Look-ups in named tables: a row name and a column name give one cell, copied from the table.

vibon =
         bebo  lodil  konip  dufa  pag  danibod  pav  gedavus  zis
zon       141    117    107   122   90      173   65      130  120
feduk     116    168    149   183  144      136  136      163  141
lil       114    241    177   114  135      151   90      132  186
gik       104     66    115   139  114      143   95      128  166
retanan   147    147    138    87  137      151  142      133  120
vudum     147    151    111   150  103      109  187      149   72
luz       117     60    170   106  146      178  118      129   41
robapo    160     95    145   168  100      165   87      137  186
ditanep   108    165    131   160  101      211  163      158  116
zav       117     84    115   115  119      168   84      119  106

pav of vudum is 187
bebo of gik is 104
pag of zon is 90
gedavus of vudum is 149
lodil of zon is 117
lodil of feduk is 168
danibod of ditanep is 211
gedavus of robapo is 137
zis of zon is 120
lodil of ditanep is 165
dufa of ditanep is 160
zis of robapo is 186
bebo of robapo is 160
zis of ditanep is 116
dufa of luz is 106
danibod of vudum is 109
bebo of retanan is 147
dufa of vudum is 150
Row with the largest bebo: robapo

bipog
|  | lusanu | sov |
|---|---|---|
| pul | 67594 | 69314 |
| zam | 34086 | 64470 |
| fet | 63995 | 77571 |
| zin | 52926 | 39728 |
| letek | 70771 | 52742 |
| meli | 60933 | 52445 |
| sovod | 34986 | 64851 |
| bigu | 55778 | 82982 |
| git | 19066 | 83196 |
| puzodu | 38485 | 57605 |
| vov | 52674 | 55094 |
| kiroga | 86143 | 63065 |

lusanu of letek = 70771
sov of pul = 69314
sov of git = 83196
sov of puzodu = 57605
sov of zam = 64470
sov of sovod = 64851
lusanu of pul = 67594
sov of fet = 77571
sov of letek = 52742
lusanu of zam = 34086
lusanu of meli = 60933
lusanu of zin = 52926
lusanu of puzodu = 38485
lusanu of vov = 52674
lusanu of bigu = 55778
sov of zin = 39728
sov of vov = 55094
sov of kiroga = 63065
sov of bigu = 82982
sov of meli = 52445

laz
|  | nefuz | vazo | tof | simami | kur | kek | fasum | segob |
|---|---|---|---|---|---|---|---|---|
| bavade | 88 | 111 | 99 | 65 | 102 | 106 | 139 | 84 |
| bonudo | 147 | 165 | 159 | 135 | 168 | 179 | 198 | 166 |
| temebe | 31 | 186 | 16 | 204 | 27 | 102 | 1 | 164 |
| tun | 206 | 170 | 204 | 204 | 200 | 175 | 151 | 193 |
| vor | 142 | 36 | 125 | 91 | 104 | 49 | 100 | 53 |
| dap | 120 | 8 | 97 | 73 | 73 | 17 | 88 | 27 |

kek of tun: 175
vazo of temebe: 186
simami of temebe: 204
kur of bavade: 102
tof of bonudo: 159
nefuz of vor: 142
fasum of vor: 100
segob of temebe: 164
vazo of dap: 8
simami of dap: 73
kur of vor: 104
simami of bavade: 65
nefuz of dap: 120
vazo of vor: 36
kek of temebe: 102
tof of vor: 125
Which row has the largest kek? bonudo

tizale:
fields: geb, tisagir, vin, gerek, limi, vak, gude
madaruv: [54116, 31368, 19998, 36950, 18368, 19093, -8988]
meba: [55589, 9184, 45610, 33977, 17897, 32080, 25318]
fasufa: [35350, 12806, 46895, 4427, 26222, 34701, 72123]
vab: [-24451, 38635, 15865, -26396, 25488, 18923, 20713]
lag: [37392, 34942, 37963, 16738, 76360, -10419, 9081]
derov: [-10220, -19897, 76302, -66292, 25984, 10321, 23508]

madaruv, limi -> 18368
vab, vak -> 18923
madaruv, geb -> 54116
meba, tisagir -> 9184
fasufa, vin -> 46895
lag, vin -> 37963

neti.tsv
	kol	tuvova	fova	bididu	sep	ramag	zozapin
riposok	28	61	49	29	69	29	60
rivado	44	58	37	70	62	36	67
kiledo	69	38	34	13	36	56	37
roni	74	17	62	40	34	29	47

roni, zozapin -> 47
roni, kol -> 74
riposok, ramag -> 29
roni, ramag -> 29
kiledo, fova -> 34
rivado, zozapin -> 67
rivado, kol -> 44
kiledo, bididu -> 13
roni, sep -> 34
kiledo, sep -> 36
Row with the largest bididu: rivado

fogi.csv
,bizu,likese,nata
batemub,62,65,65
mada,63,65,64
mizafo,43,57,84
sesidol,62,63,61
rudivod,56,12,53

batemub, likese => 65
rudivod, likese => 12
mizafo, bizu => 43
mada, likese => 65
sesidol, likese => 63
batemub, nata => 65
batemub, bizu => 62
mada, nata => 64
sesidol, nata => 61
rudivod, bizu => 56
mizafo, nata => 84
mada, bizu => 63
sesidol, bizu => 62
mizafo, likese => 57
rudivod, nata => 53

zoto
|  | lema | difo |
|---|---|---|
| vus | 208 | 47 |
| fenop | 75 | 148 |
| nuki | 87 | 72 |
| vivenu | 91 | 49 |
| sipa | 217 | 49 |

What is the difo of fenop in zoto? 148
What is the lema of sipa in zoto? 217
What is the lema of vus in zoto? 208
What is the difo of nuki in zoto? 72
What is the difo of sipa in zoto? 49
What is the lema of vivenu in zoto? 91
What is the lema of fenop in zoto? 75
What is the difo of vus in zoto? 47
What is the difo of vivenu in zoto? 49
What is the lema of nuki in zoto? 87

tena =
         buv  fupotef  simip  nitunir  komom  lizuz  zigeseg  duz
posagak  963      865    443      820    455    881      323   86
sok      516      466    743      799    360    780      455  455
zenase   469      456    614      700    446    480      400  455
sesomi   581      507    710      774    344    971      432  206
nosevad  269      300    640      455    405    366      482  565
ruven    447      438    706      726    356    455      450  381
baru     634      581    455      889    353    866      397  221

komom of nosevad: 405
duz of ruven: 381
komom of sesomi: 344
fupotef of nosevad: 300
zigeseg of baru: 397
lizuz of ruven: 455
fupotef of zenase: 456
nitunir of posagak: 820
lizuz of sok: 780
simip of sesomi: 710
simip of zenase: 614
fupotef of sesomi: 507
komom of baru: 353
lizuz of posagak: 881
duz of baru: 221
buv of sok: 516
fupotef of ruven: 438

Table ladamam
|  | saz | lesop |
|---|---|---|
| midaraz | -0.58 | 1.11 |
| ziku | 0.81 | -5.77 |
| muzul | -1.25 | 5.25 |
| sigumu | 1.62 | 6.47 |
| vibi | 0.46 | 3.59 |

midaraz, saz -> -0.58
sigumu, saz -> 1.62
vibi, saz -> 0.46
ziku, lesop -> -5.77
muzul, saz -> -1.25
sigumu, lesop -> 6.47
vibi, lesop -> 3.59
muzul, lesop -> 5.25
midaraz, lesop -> 1.11
ziku, saz -> 0.81
Which row has the largest lesop? sigumu

mutob:
,gozo,duba
sepa,0.3,0.3
forav,1.0,0.3
pir,0.2,0.3
vogub,0.5,0.4
nepev,0.2,0.3
musif,0.3,0.2
favari,0.4,0.2

What is the gozo of vogub in mutob?
0.5
What is the gozo of musif in mutob?
0.3
What is the duba of favari in mutob?
0.2
What is the gozo of forav in mutob?
1.0
What is the duba of sepa in mutob?
0.3
What is the duba of vogub in mutob?
0.4
What is the gozo of nepev in mutob?
0.2
What is the gozo of favari in mutob?
0.4
What is the gozo of sepa in mutob?
0.3
What is the gozo of pir in mutob?
0.2
What is the duba of nepev in mutob?
0.3
What is the duba of musif in mutob?
0.2
What is the duba of pir in mutob?
0.3
What is the duba of forav in mutob?
0.3
Which row has the largest duba? vogub

Table ziz
,baz,dabev,bak,nub
bagu,8120,6272,4453,131
sut,6320,7669,5881,131
lovu,7528,6056,4428,131
bub,6779,5352,4917,131
zezu,9151,6242,6239,131
muforu,7627,5379,5290,131
ritur,6222,7458,5183,131
davem,6493,7517,6548,131
mago,6605,7283,6937,131
zal,7630,8353,6290,131

What is the bak of lovu in ziz? 4428
What is the bak of bagu in ziz? 4453
What is the nub of ritur in ziz? 131
What is the nub of mago in ziz? 131
What is the nub of davem in ziz? 131
What is the nub of zal in ziz? 131
What is the dabev of bub in ziz? 5352
What is the bak of mago in ziz? 6937
What is the dabev of zal in ziz? 8353
What is the baz of davem in ziz? 6493
What is the bak of zezu in ziz? 6239
What is the dabev of bagu in ziz? 6272
Which row has the largest baz? zezu

